[[ 0.69  0.16 -2.32  0.43 -0.51 -0.92 -2.11 -0.05 -0.69  1.62 -2.50  2.90
  -0.46]
 [-2.26  2.77 -1.22 -1.30 -1.45  2.74  0.58 -1.76 -0.92 -3.70 -0.14 -1.33
  -1.07]
 [-0.96  2.04  0.53 -0.83 -1.52  1.67 -2.76 -0.74  0.32  0.64  2.80  0.32
  -2.42]
 [-3.05  3.69  1.83 -1.18 -0.87 -1.19  0.00  1.25 -0.15 -2.53  2.88 -2.19
  -2.26]
 [ 3.56 -3.47 -3.86  0.26 -2.70  8.45 -3.41  0.74 -0.42  4.74 -3.00  3.04
   3.13]
 [ 0.03  1.30  0.09 -0.08 -0.16 -1.70 -1.60 -5.06 -0.29  0.37 -2.13  2.93
   0.30]
 [-0.45  3.33 -1.29 -0.30 -1.50  3.67 -3.13  2.63 -0.03 -0.36  0.67 -1.81
  -4.20]] yields -1.29

[[-1.34  0.21 -3.25  0.70  0.16  3.68 -0.10  0.93 -2.04  5.47]
 [ 1.40  0.77  2.43  1.58  0.82  0.70 -1.69  2.37 -0.51  0.09]
 [-2.31 -3.60 -2.78  1.08  1.28 -0.03 -2.99 -1.73 -1.78 -2.21]
 [ 0.71 -3.08  0.82  3.08  1.87 -0.98  2.59  2.82  3.08 -2.30]
 [-5.76 -1.47 -6.68  1.97  0.08  3.11  0.65 -0.81 -1.53  3.99]] yields -6.68

[[ 3.04 -0.48 -1.46  0.52  1.01  2.42  3.07 -3.14  2.30 -3.02  0.62  1.81
  -1.31  2.51 -1.35 -3.10]
 [ 1.71 -0.58 -1.94  0.34 -0.70 -0.16  0.10 -2.44 -0.06 -0.78  0.01 -0.13
  -0.91  1.78 -1.42 -2.39]
 [ 4.67 -3.31 -8.10  1.33 -4.91 -3.32 -3.11 -7.59 -2.56  0.61  0.33 -2.46
  -3.54  5.89 -7.05 -8.07]
 [ 0.32 -0.70  0.90  0.31  1.44  2.58  2.53  1.03  2.51 -0.77  1.54  2.02
  -0.61  0.04 -1.04  0.31]
 [ 1.74 -1.21 -2.50  0.51 -1.23 -0.43 -0.33 -2.42 -0.21 -0.14  0.42 -0.30
  -1.32  2.04 -2.52 -2.71]
 [ 4.88 -1.21 -4.94  0.85 -1.35  0.10  0.95 -6.80  0.26 -2.83 -0.13  0.03
  -2.30  4.85 -3.25 -6.47]
 [-0.49  1.97  2.06 -0.59  1.68  0.76  1.16  0.51  0.38 -1.64 -1.24  0.47
   1.42 -1.17  3.52  1.48]
 [ 3.28 -1.55 -2.17  0.86  0.55  2.62  3.06 -3.07  2.67 -2.38  1.55  2.03
  -2.08  3.01 -3.20 -3.65]
 [ 1.43 -1.39 -3.30  0.49 -2.40 -1.98 -2.03 -2.69 -1.62  0.93  0.04 -1.47
  -1.31  2.09 -2.89 -2.93]] yields -3.30

[[ 1.96 -2.51  1.01 -7.11 -0.27  3.85  4.06 -1.60  3.18 -0.96 -3.86  3.51
   0.66]
 [ 0.16  1.08 -2.09  2.64 -0.33  1.83 -0.90  4.54  0.66  0.51  0.10 -0.71
  -1.56]
 [ 0.71 -1.19  0.96 -1.49 -1.50  1.33 -0.08 -1.20  1.85  3.64  0.56 -0.13
   1.71]
 [-0.37 -0.42  1.44  1.20 -1.46 -1.44 -2.04 -2.43  0.06  4.58  2.82 -1.86
   2.29]
 [-1.34 -0.20  2.51 -0.56  1.14 -4.98 -0.32 -6.01 -3.03 -1.61  1.33 -0.36
   1.59]
 [-0.90  0.72  0.16  0.38  1.71 -2.56  0.39 -1.26 -2.40 -3.90 -0.42  0.36
  -0.88]
 [-0.18  0.74 -0.91  2.76 -0.76  0.37 -1.70  2.19  0.22  2.19  1.45 -1.46
  -0.20]
 [-0.32 -0.52  1.51  0.58 -1.17 -1.46 -1.55 -2.71 -0.04  3.74  2.32 -1.43
   2.15]
 [ 2.24 -2.23  0.25 -3.37 -3.03  5.64  0.83  1.24  5.21  6.38 -0.63  0.68
   1.88]] yields 0.25

[[-2.64  1.25 -3.28 -3.75  4.83  0.03 -0.55]
 [ 3.54 -2.24  5.08  4.18 -5.04 -0.56  2.37]
 [-2.59  0.68 -8.56  0.60  4.39  5.51 -1.26]
 [-1.16  1.29  0.22 -2.70  0.97 -1.84 -1.41]
 [ 0.19  1.25  2.69 -1.17 -2.57 -2.81 -2.28]
 [ 2.46 -1.04  7.43 -0.17 -3.51 -4.43  1.88]
 [ 0.36  1.65  3.86 -1.52 -3.63 -3.90 -3.02]
 [ 1.32 -0.75  2.67  0.94 -1.84 -1.01  0.97]
 [ 3.57 -1.62  4.26  5.25 -6.72  0.13  0.51]
 [ 1.36 -0.87  3.16  0.58 -1.56 -1.42  1.40]] yields 3.16
